In the data rows, zero lies at 4.5, halfway between 4 and 5.
Some points, one per row:
4;3;4;4;4;5;3;4
4;5;6;5;3;4;5;4
5;5;3;4;5;4;3;5
3;3;7;3;5;4;5;3
4;4;4;6;4;5;4;4
5;7;4;5;4;4;5;6
2;3;6;4;5;4;6;4
5;4;5;6;4;3;4;5
5;5;3;5;4;4;3;6
2;4;4;7;2;5;0;6
8;4;5;6;3;7;3;5
6;4;7;6;4;2;4;0
5;2;5;7;3;4;1;5
0;9;3;0;9;0;9;1
4;6;5;1;6;3;6;8
5;4;4;5;4;5;4;5
4;5;4;4;5;4;5;5
4;2;5;3;4;4;4;3
5;3;6;6;3;4;5;3
4;3;4;7;2;5;0;6
12 more points follow, each with its number after it:
4;2;6;5;5;2;7;4 0
4;5;5;5;5;4;5;3 1
5;6;4;5;4;4;5;6 2
4;4;4;5;4;6;3;3 3
9;5;7;4;9;9;0;7 4
6;5;5;5;5;5;5;5 5
4;3;4;4;5;3;6;2 6
4;5;5;5;6;6;4;5 7
4;3;4;6;4;5;4;4 8
6;4;6;5;5;4;4;6 9
4;4;5;3;5;5;4;6 10
5;4;7;5;3;6;6;2 11
Which of these numbered points is nearest to each point below by angle, seen from the average point of the first points? Its number follows each.
4;3;5;3;5;3;6;2 > 6
4;6;5;6;5;6;5;4 > 7
5;4;7;5;5;3;3;4 > 9
4;4;5;4;4;3;7;2 > 6
4;4;4;3;4;4;5;6 > 10
4;3;5;4;4;6;5;6 > 10
3;2;5;5;3;4;6;4 > 0
Now 12 new points, numbered from 0 again:
4;2;5;2;5;7;5;2 0
3;3;3;5;6;6;7;4 1
5;6;4;4;5;4;4;6 2
4;0;4;4;5;6;7;3 3
4;4;4;4;5;5;4;5 4
7;5;4;5;3;4;1;6 5
3;3;6;2;5;7;6;2 6
4;4;4;4;4;4;5;3 7
4;5;4;4;4;6;4;4 8
9;0;1;9;2;4;6;1 9
4;3;7;2;6;5;5;3 10
5;6;3;4;4;7;4;8 11
The same question for these:
4;6;4;4;6;6;3;3 > 8
5;6;4;4;5;4;3;5 > 2
4;4;6;5;4;4;6;3 > 6
4;3;3;5;3;7;3;3 > 8
3;5;3;3;4;3;6;4 > 7
4;4;5;6;4;4;4;4 > 9
6;5;4;5;3;4;2;7 > 5
